Each path below is one point turned by a fixed rotation once a step. After each direction that follows a path, write how fast that rotation turns it, in degrees a step (0 if it stays still).
Each turn is a multiple of 5 degrees from 10 to 175, or 0.
Each row of a path follows its step; steps can be skipped.
path 1
step 2: [  0.8  -5.6  -9.1 -10.6   0.3  18.8  38.1   5.4  -0.1   9.1 -27.8 -21.7
  24.0   7.7   6.9  -9.7  16.1  33.8   4.2   4.0  -9.4  -1.4  22.9  22.2
  -3.9   0.7 -11.1  -6.9  15.9   0.1 -10.0  16.4 -13.6 -13.7 -23.2 -10.5
  -1.3 -15.4 -23.2  24.0  -8.1  -3.6 -14.1 -10.0  36.5   0.0  16.2 -11.4
 -20.6  16.8  -2.8 -10.4 -27.7 -24.4  -5.5  18.6  10.8   4.4  15.6  -9.4
  37.8 -16.7   3.7 -24.1  12.3   2.1   6.0   9.2   0.7  -4.0  -2.2  11.7
  -4.0  20.8  13.6]
step 11: [-14.5  19.1 -20.1  23.9  -6.8 -18.2  16.4  12.2   9.0 -20.2 -12.2   6.7
   3.9 -21.8  13.4  16.1  -7.5  13.1  15.8   5.7   4.7  -0.5  -4.3 -20.4
  20.0 -24.3  -1.6  27.5  24.5   2.7   8.8  12.4 -13.5   1.4  12.3  -0.3
  23.3  -1.7 -27.2  -1.9  13.2 -27.6   3.3 -17.5 -20.7  23.0  10.1  -6.3
 -15.1  13.6   0.9  11.5  19.0  -5.5  15.1   6.8  25.6   6.2   8.8   0.6
  21.6   9.3  -1.5  15.4   1.8   2.2  30.0   3.8  28.0  -7.8  -3.8 -39.7
  15.2 -21.9   4.9]
step 12: [  5.9 -26.2   0.5  16.7 -10.8   6.9  -0.3  19.5 -15.8 -18.8  -7.9 -40.6
 -17.6  21.2  34.9   7.5  33.7 -15.7  10.6  21.3 -24.0   5.6 -22.7  -4.2
   9.7  -4.5   5.0 -14.8   6.1  -9.7 -11.0   4.7  -2.2   9.1 -11.0 -18.6
  22.9  15.2 -12.7   6.0  -6.4 -27.5   9.6   5.4 -10.0   2.0  17.5   1.9
  -3.3   8.4  16.6   2.5  -9.9  -1.7  22.3  13.2  -4.2  34.9   3.6  -0.5
  -5.5  10.4  -4.2  -9.7  12.6   5.9   8.9  11.4   1.9  -7.4 -28.0 -12.4
 -24.3 -14.6  31.3]
step 14: [  4.9  17.2  -1.9  23.0  -5.6  20.4  26.4 -16.6  -6.0  -9.3  -4.5   7.3
   7.3 -18.7   3.8   6.4  21.3  21.4  -8.7  14.4  19.8  -6.6  34.2  10.8
  -7.1 -17.2 -28.5 -21.4 -11.9   3.8  14.9  10.6   9.2  -9.0  24.8  13.5
  18.4  25.9  -6.9  -0.1 -10.3  -4.1   1.8  -6.9  33.5 -11.4   6.6   5.5
  22.0  12.5  12.8  -5.1   3.3  -3.6 -11.2 -24.2   3.3  21.3  14.7  -0.3
   2.2  -9.6 -25.6  11.6 -14.7  10.2  -1.0  26.4 -31.9 -17.0 -10.5 -16.8
  12.9  25.7  11.3]
step 17: [-10.5  11.5  -6.6   3.9 -17.7  10.2  14.7 -33.1  -6.7  -3.1 -13.8 -15.1
  11.2  -5.6  17.0  32.1  25.5  11.1 -10.9  -0.8  -9.4   8.7  -4.1  23.2
  -2.3  37.3 -16.3  -4.9  14.1   7.6  -5.9 -26.4  -9.4  -0.9 -16.1  11.1
 -22.5 -22.1  14.0 -23.2   3.8  -7.2 -10.7  11.3  14.3  11.5  -1.9 -12.6
   8.6 -32.3  17.6  -8.1   5.9   2.5 -12.6 -20.6  16.1  -6.2   4.0 -13.1
   2.5  22.7 -12.3   6.5   0.7 -12.1  -1.8  21.9  49.5   3.0 -12.7 -10.4
 -10.8  -3.0  11.5]
step 23: [ 10.0 -14.3  -2.5  29.8 -22.4  -7.1   1.5  10.2   3.2  -0.9  -4.7   3.9
  21.7  22.0   2.3   5.7  22.5   9.1  12.6  12.4  18.8 -17.0   5.6  -1.7
  -5.8 -23.1  32.4 -25.4  20.0 -22.1 -13.2  18.7 -12.3  18.1   6.3   5.1
   9.2   1.3 -27.9   8.0 -10.2  -6.6 -18.5   4.2  16.2   6.3  16.0   8.4
 -16.5  -4.4  13.4  -9.6   4.7 -28.3  -2.3  14.0  -2.4  18.3 -10.5   4.5
  34.9  37.5   1.9  10.4  30.9 -11.8   1.4   5.1  18.2  25.3 -12.4  11.3
  -8.2  -2.3 -10.4]
step 31: [  0.6 -23.3 -14.0  -2.9 -16.0 -16.3  13.1  -0.9 -27.9  -4.4 -30.9 -20.5
  16.5  -8.6 -15.2   7.0  23.5  -7.4 -12.8  19.3  19.7 -22.1   2.7  21.2
 -14.4   0.7  10.7   1.4  21.2   1.8   7.8  27.9  -1.4  20.0  -8.9  -7.4
  29.8  28.9 -23.5  19.0 -22.9   1.6 -20.6 -17.5  17.6   8.4  -9.0  10.4
 -31.7  -4.3  11.4   1.9 -23.4  -8.5   0.7 -14.9   6.4  -6.6 -21.2   0.9
  -8.5   3.3  -2.3  21.7   1.1  13.9  -4.3  -1.2   2.6 -18.6  -9.1 -23.4
   6.5  -8.8  21.6]
step 33: [-11.8   8.4  -8.6  20.8 -16.9   3.8  25.7  -2.1 -13.8   0.5  -5.7  -8.8
  21.1  12.0  17.0  20.3   8.6   6.6   6.8  20.5   8.1  16.9   0.7  17.6
   3.0  18.2 -13.6 -22.9  -9.1  31.6 -14.1 -13.6 -11.6  21.6 -10.7  19.3
 -12.1  -6.7 -16.7  -3.1   9.0   1.6  25.8  17.4 -24.3   2.0  -2.9   4.0
   4.8   1.3   3.0  -7.8  42.8 -17.4   3.5   0.8  -5.2  29.5  20.4 -12.2
  23.6  -2.0  -9.2   4.4   7.3  16.1  11.9   6.1  -0.1   8.0 -36.1 -20.0
   1.0  18.2  32.6]
Speeds:
[-3.8 -2.8 -5.4  6.6  1.2 -1.1  2.9 -2.8 -4.4 -4.5  5.3  3.8 -1.2 -0.9
 -2.3  2.8 -2.7 -3.5 -3.0 -0.5  8.7 -2.4 -1.4  0.0  2.2  1.5  0.7 -5.2
 -6.9  1.3  5.0 -5.9  2.3  4.7 -5.8  1.0 -2.9 -1.8  1.5  0.8 -0.1  2.1
  0.3  1.6  4.8 -4.5  1.6  6.5  3.8 -4.7  2.7 -2.0  0.2 -5.3  0.3 -4.7
 -3.2  4.0  2.9 -0.6  1.4 -2.2  4.2 -1.3  2.9 -5.6 -2.6 -6.5  3.4 -1.5
 -2.2 -1.0  1.3  1.2 -5.9]	40
[ 0.1  4.6 -0.2  1.3 -8.1  2.9 -5.6 -5.3  5.9  3.5  2.9 -7.5 -0.1  4.3
 -2.7 -0.1 -0.8 -1.2  4.5 -3.4  0.1  0.4  1.3  7.3 -3.6 -1.1 -1.0  1.2
 -5.3 -2.0 -1.6  1.9 -4.9 -6.0 -0.8  3.7  1.9 -8.8 -4.2  3.3 -1.9  5.4
 -1.3 -0.3  1.0  0.3 -1.3  1.9  4.9 -4.8  4.5 -3.1 -3.3  3.0  3.1  2.6
 -0.5 -1.2 -0.2 -2.7  8.7 -5.7  2.2  3.6 -1.4 -0.9 -1.2 -2.8  0.9  0.1
  3.1  1.0 -2.6 -1.6 -1.5]	20
[-5.0  2.6  3.0 -0.7 -6.0  3.7 -2.1  1.2 -6.9 -2.0 -2.5 -2.9  2.7 -3.2
 -0.4 -4.0  3.4  0.7 -1.5 -0.7  3.5 -1.5  2.5 -2.3  3.4  3.8  0.5 -8.0
  1.8 -2.5 -1.4 -0.7  1.9  3.8  0.7 -2.7  1.1  1.0 -7.7 -3.9 -2.4  3.6
 -3.5  7.3 -0.7 -3.9 -4.4 -1.8 -3.7 -3.1 -1.6  2.3 -2.2  4.2  6.3  3.5
 -0.9 -0.3  0.1  4.7  0.0  1.7 -2.6 -1.2  5.2  4.6 -4.1 -5.0  4.4 -3.5
  0.1  8.8 -5.3  1.0  3.6]	135
[-8.8 -3.9  2.2  0.2  5.3  4.7 -9.5 -0.2  0.6 -3.0  4.0 -1.9  3.7  2.7
  3.1  0.4 -4.7 -8.5  4.1  5.1  4.3  2.9  1.3 -0.9  8.6 -1.4  4.1 -4.8
  1.1 -2.1  0.7  2.1 -2.3 -6.3  0.9 -1.5  2.4 -1.0 -2.5  3.1  0.0 -2.4
  2.9 -3.3  1.7 -2.8  1.5 -2.7 -1.4 -2.5 -4.4  1.5 -0.5 -2.4  4.2 -3.9
  6.0 -5.2 -2.9 -0.5  0.2  4.1 -0.7  2.8 -1.3 -2.5 -0.3  2.5 -1.5  1.3
  1.0 -1.0  5.7  4.4  1.4]	20
[-1.6  0.8 -1.9  5.3 -3.1  4.0 -3.9 -4.8 -3.8 -0.9 -7.9 -7.0 -2.8 -0.3
  3.9 -4.3  3.5 -0.3 -4.4  4.5 -0.2 -2.0  1.3 -2.6  2.2  4.6  6.8  3.4
 -1.2 -1.4  0.0 -0.9 -4.7  4.0  2.3  3.4 -2.0 -1.0  1.7 -4.4 -1.3  1.3
  0.4 -9.2 -1.7  2.4 -2.6 -2.3  3.5  6.8  2.9  2.2  3.3 -2.8 -4.2 -6.4
  0.1 -4.6  7.0  0.0  1.0 -1.0  4.5 -1.8 -5.6  1.2 -1.3 -4.8 -2.9 -1.4
 -1.9  0.9 -1.1  3.2  1.9]	20
[-6.1  0.8  0.0 -3.2 -5.8 -2.9  2.7  2.2 -3.3 -6.2 -4.9  4.4 -1.1 -5.5
 -6.7 -1.3 -2.3  2.0  9.5 -3.5 -4.1  0.2 -2.0  0.9  3.4  7.1  0.4 -0.4
  3.3 -4.3  2.2  3.0  5.2 -1.4 -4.7  2.6  5.3 -0.3  1.7 -2.1  1.0  4.2
  1.9 -3.5 -3.7 -1.2 -2.6  2.3 -0.3 -1.4  0.2 -3.3  2.1  1.7 -0.3 -3.6
 -2.8  0.3 -2.5 -4.2  1.8  0.4 -3.6  3.6 -3.3 -2.2 -1.5 -3.9 -8.7  7.4
 -1.4 -3.4  0.1  2.5  1.0]	65
path 2
step 5: [ -1.2  19.6  -2.1  16.9   7.9  13.3  -4.3  -6.4 -21.4  22.2 -29.1  -5.4
 -13.2  -0.1   4.3 -14.7  11.7  -5.4  15.9 -11.8  -6.0 -12.0 -19.9  -0.2
 -18.0  -7.8 -11.1 -20.9 -15.7   0.3   2.8  -6.7 -15.3 -18.7   6.5   8.2
   2.9 -19.4 -23.7  16.7  18.4   1.0  19.3   8.6   4.0  25.7  23.6  29.3
  13.3   7.0   5.4  -9.1  15.0 -11.2  18.2 -28.7 -29.3   7.6 -25.5  -4.2
  11.1   1.7  20.0 -30.2   9.9  -9.6 -19.8 -24.7   7.6  -1.4  -5.8  -6.4
  24.8  15.5  -8.4]
step 7: [ 28.4  -5.6   4.5  -8.1  15.5 -25.4   5.0   9.1  17.7  29.9  -7.8  -9.1
   6.4   2.7  -1.7  25.2 -17.2   8.9  -8.8 -16.4 -19.0  -2.7   8.9  -2.5
  29.3   1.4  20.3   7.8  11.3 -22.3  23.3  -7.4 -19.0  -4.0  -3.3  15.6
  -7.1  25.9 -17.8  -9.7   9.4  -8.1  -7.0 -14.4   5.4  12.1 -14.4   5.1
 -27.9  -2.5 -13.8  -4.7   4.0  10.4 -14.5   1.4  29.6  20.3  13.2  -1.0
 -20.1  -9.2  -2.1 -11.2 -45.9  20.1 -16.1   6.5 -24.8  -8.5  11.3  -5.1
  12.5  -3.3  -7.6]
step 10: [  3.0  27.5 -35.6 -13.1  26.1  -5.5  -8.6 -20.0 -13.5   3.3  12.0  25.7
  10.2   9.0   6.6  12.4   9.6 -11.8  -6.4  10.0   3.7  16.7  -4.9  -9.2
  -3.9  -7.2   1.3 -12.0  -3.5   4.1  21.6   6.2  -3.8  -2.1  -8.1  22.8
  16.9   4.6  -1.5 -15.2 -11.6  -9.7  10.4 -31.2  26.8   9.0 -15.5  -6.9
  22.8 -24.9   6.8  -4.7 -21.8  16.7 -25.7   6.2 -25.6   2.7 -28.4  11.2
   6.6   9.9  24.1  -0.4   5.6 -22.5  -4.2  -9.8 -10.1  -6.1 -10.3  -2.1
  15.3  -9.8 -38.1]
step 17: [ -2.9  -9.2  -1.8   3.8  -7.2 -10.4  11.0 -14.4 -17.6  -2.9   0.9  -7.3
  16.9  25.3  15.3   8.3   5.7   6.3  -7.4  -2.6  15.4  -3.8   6.1  -7.9
  32.0 -22.7  25.1  12.4  -5.5   8.7  -9.4   7.1 -21.1  24.9  18.9  -5.1
 -18.1 -39.9   7.5  12.1  28.0  -2.9  -4.7  17.5  11.6 -11.8  14.0 -21.9
 -28.8  -2.5  -2.1   5.2  16.5 -16.2  -5.1  -7.6  -3.8  25.4 -19.1  12.1
 -13.5 -16.6  12.7  23.6   3.3 -25.4  20.5   3.0  11.0  -3.4 -12.1  19.0
 -34.4  -6.1  -1.6]
step 18: [-10.2   7.0   7.0   5.5  33.5   7.1  30.0   3.2  -7.7  44.8 -12.3  -5.9
  -1.5 -18.2  -6.8   1.4 -13.3  -1.7  -0.5  -4.6  15.6 -28.5   6.0   4.2
   3.4 -28.1  15.0  -8.1 -19.4 -19.2 -25.0  15.8  20.2 -10.9 -17.9  18.4
   0.5  18.1  10.5  -0.9  -8.1  -0.1  -2.2  -1.3  18.1 -22.5  26.8 -13.2
  11.6   6.7   0.1 -11.5 -10.6  -8.0   8.8   8.6   7.1   5.8   6.1   3.2
  -7.1 -12.4  10.4 -25.0   3.2  18.2 -23.6  14.4  20.9  -9.1 -13.7  -8.1
  25.3  26.8 -11.0]
step 27: [-14.9 -17.3   4.6  -9.9  25.2  23.2 -22.5   9.7  -4.6  -7.0  -1.5  11.3
  11.7 -13.3  -0.3 -21.4  12.1  -8.6  18.8 -19.9   8.7   2.9 -15.7  -0.5
  13.4   9.6  16.1  12.3   3.4   6.1  38.1  -3.8  15.1  -4.7   4.6  26.2
   6.8  16.9  16.2   4.5  21.2   8.9  17.8  -8.4  26.3 -32.3  -8.1   1.5
 -16.2 -11.7 -30.9 -12.6  11.5   5.8 -27.5   1.0   6.8 -43.6 -18.0  11.1
   1.1   0.4 -15.8  -7.6  10.3  -0.4 -21.4  12.8   3.9   6.8   0.3  -4.7
 -11.9   8.0   6.2]
step 33: [ 11.4   4.2  -0.3 -11.9  11.6 -29.3 -10.9  -5.3  -8.1  19.5  28.0   9.7
  -5.1   3.0  13.6  13.0   1.7   3.1   2.3 -49.7 -12.1  -1.9  -5.3  -6.3
  -2.6   6.6   3.7   7.2 -21.9  -3.8   4.4  44.2   0.9  16.3   3.6   0.9
  -5.1  10.9 -33.5   7.9 -16.2  -1.0 -24.9   5.1   6.0   9.2   1.3  -6.7
   8.5 -38.1  -3.5  32.9  -7.2  -3.1  -1.0  28.5   0.4  26.9   2.7  12.8
 -24.6   6.8  12.2   1.2 -13.3   3.7   2.8   7.6 -17.4 -17.5  -9.6  -3.3
  -7.2   5.5  -7.6]
step 41: [  8.4   9.5  -2.5  24.8  16.0 -12.7  11.8  16.1 -20.5  34.6 -25.7   6.1
 -15.3 -13.6 -26.7  -6.2  -6.6  11.8  30.3  10.7 -20.2  -4.2  -8.2 -10.8
  -0.4  -0.1 -27.4  -2.4  -9.5  -1.9  13.8   8.1  -0.7   1.4 -11.5   4.8
  18.1  16.6   0.8  17.0   4.3   1.8  30.0 -12.6  13.6   4.3   4.0  22.0
  17.5 -21.2  19.5  13.6 -13.2  11.5  -0.5   1.3  19.3  -8.0 -15.7 -11.1
  17.6   3.7  27.4  -4.9   5.5   1.9 -17.5 -33.1  -9.2  -1.2   7.6  -6.0
  24.4   5.4  28.4]
Speeds:
[  5.3   2.3   2.3 -10.5   0.0  -4.0  -3.6   2.4  -2.1  -1.3  -0.3   8.4
  -1.9  -2.3  -5.1  -4.6   1.8  -3.3  -6.3   0.5  -0.6  -8.0  -0.6  -3.2
   1.4  -0.3   3.1  -4.0  -0.1  -3.1   3.1   0.3  -0.7  -2.3  -1.6  -2.3
   4.4   0.9   6.9   0.6  -0.2   5.0   4.1   6.4  -4.7  -4.2  -1.3  -0.2
   4.4   4.9   6.8   1.1   1.1   0.5  -0.1  -3.6   0.3  -0.8  -0.3   1.2
   2.8   0.5  -1.6   0.0  -4.5   0.7   6.2  -2.7  -3.1  -5.8  -2.2   0.3
   0.7  -3.3   1.8]	65
[-0.7 -2.8  1.5 -1.5 -5.0 -4.7 -6.7  4.1 -2.9  3.4 -8.3 -2.4 -0.1  5.0
  0.3  5.8 -4.3 -1.0 -2.7  0.7 -0.7 -2.0  0.1 -1.4 -1.5 -1.5 -5.9 -1.4
  1.6  0.6  2.2  2.9 -3.1  2.8  2.3 -2.6  1.1  3.9 -6.1  0.0  4.5  0.2
  4.8 -1.7 -0.9  0.5 -5.8 -2.4  3.5 -3.9 -0.5  2.8 -4.8  0.2 -1.4  0.5
  1.1  0.4  6.0  5.9 -4.4 -1.4 -3.9  4.7  4.3  6.5 -2.3  0.4  5.9 -0.4
 -2.4 -2.0 -0.1 -8.2  6.3]	85
[ -5.7   3.0 -11.4   1.8   1.4   4.5  -1.3   2.5  -2.6  -1.7  -2.7   1.3
  -1.0  -3.2  -4.4   2.7   2.3  -4.1  -2.3  -4.5  -2.2   0.4   1.4  -1.8
  -2.9  -2.0  -2.4   1.2  -3.5   2.2  -1.5   1.9   4.4   6.6   7.0   1.0
   0.4   2.9   1.2   1.3  -3.4   0.8  -2.1  -4.8  -1.3   6.2   1.9  -0.5
  -1.0   8.3   6.9  -2.8  -1.8   0.0   3.6   4.0   0.2   0.4   3.5  -1.6
   2.3  -6.1   0.5   0.0  -1.5   3.3  -3.9  -6.2   2.3  -9.0  -0.2  -0.1
   1.9   1.0  -0.4]	140
[-4.1 -6.4 -4.0 -5.5  4.7 -5.5  3.0 -0.3 -1.4 -3.0  2.2  3.3  6.9 -2.6
  2.3  1.8  0.6 -0.4  3.8 -2.4 -4.9 -5.1  1.9  3.6  3.6 -3.3  1.1 -4.1
  0.7 -1.5 -2.3  3.0 -4.8  0.2 -2.9 -2.8 -0.8 -1.1 -1.6  1.2  1.0  1.2
 -0.3  2.8  2.2 -0.1  3.2 -6.9 -6.2  2.4  1.6  3.6 -0.6 -3.1  4.7  3.6
  3.0 -4.4  4.7 -2.3 -8.4  2.3 -4.6 -3.7 -2.6  2.6 -5.2  8.2 -1.0 -1.8
 -1.1 -0.7 -4.3  4.4  1.2]	70
[  1.0   6.7  -2.9  -2.3   2.3  -1.7   1.0  -5.8 -11.0   1.8  -0.6  -0.5
  -1.3   1.5   5.0  -2.6  -2.8  -0.6  -5.9   3.4   0.3  -3.9   0.6   0.6
  -5.9   3.2   1.6   1.3   2.5   4.2   1.8  -1.6   2.7   3.7   0.0   1.6
   1.3  -6.3  -4.5   1.1  -2.5   7.7  -2.0   0.8   1.1  -2.2  -0.4  -3.9
  -9.0  -4.3  -0.5  -2.2   1.0   1.1   2.2  -5.1  -3.8  -1.0   9.0  -1.8
   1.7  -5.1   2.5  -1.5   2.4  -3.0   0.8   1.3  -2.8   3.4   2.7  -4.4
   0.8  -0.4   3.6]	95
[  5.5   2.0  -3.3  -2.9  -2.3   1.4   5.1   0.2  -1.4  -8.3   2.8   1.1
   0.9   4.1   5.2  -0.6  -1.5  -2.1   2.3   4.5   4.2  -1.2   0.2  -6.9
  -2.0  -2.3  -4.3  -1.4  -1.0 -11.2  -2.4   1.8   3.0   1.2   0.3   4.2
   3.4   0.3  -1.7   1.4  -1.6  -0.8  -2.3  -2.1  -2.8   0.0   0.5   5.7
  -0.3   1.4  -6.8   5.4  -4.2  -2.2  -4.0   2.1  -3.6  -1.5   5.0  -4.2
  -6.5   0.9  -5.2  -1.2  -1.7  -1.9  -1.3  -7.7  -2.3   0.3   2.3   4.1
  -2.3  -4.2  -1.4]	110
[-2.2  1.0 -2.8 -7.5  6.1  0.8  4.7  1.4  1.8 -0.8 -3.5  0.8  0.6  1.7
 -1.4  1.5 11.3  0.0  0.2  1.9 -5.1 -1.0 -2.1  2.2 -1.8 -3.1 -5.7 -3.6
  0.5 -0.3  0.7 -2.3 -2.2 -6.5  9.6 -0.2 -1.9  0.2 -0.8  0.1 -4.6  1.6
  3.7  1.3  3.5  3.0 -5.7  3.2 -4.2 -5.9 -2.1  1.4 -1.1 -1.7 -0.6 -3.1
  1.3 -1.3 -2.8 -4.1  3.9 -0.1  4.6  4.1 -3.9 -2.7 -0.5 -1.7  5.3  6.2
 -3.0  5.7 -0.9 -1.2  4.4]	70
[-3.1  1.4  8.0 -2.0  0.9  3.3 -1.0  3.9  4.9 -2.1 -5.0 -0.6 -4.4  0.3
  3.8  5.2  1.4  5.3 -2.5  4.0 -3.3  4.9  3.5 -4.2  4.2 -0.2  2.3 -5.1
 -4.8  2.1  4.5  9.0  1.2  6.7  3.1 -0.9  0.5 -3.8 -0.2 -3.9  2.4  7.7
  0.5  2.8 -0.8  0.7  3.2  3.6  2.3  0.6  5.4  2.8  0.5 -2.2 -2.2  1.4
 -2.5  2.5  3.0 -6.0 -3.3 -1.2  2.0 -4.0  0.0 -4.4  1.7  2.9  3.5  2.7
  5.4 -0.2 -1.7  3.8 -1.1]	85
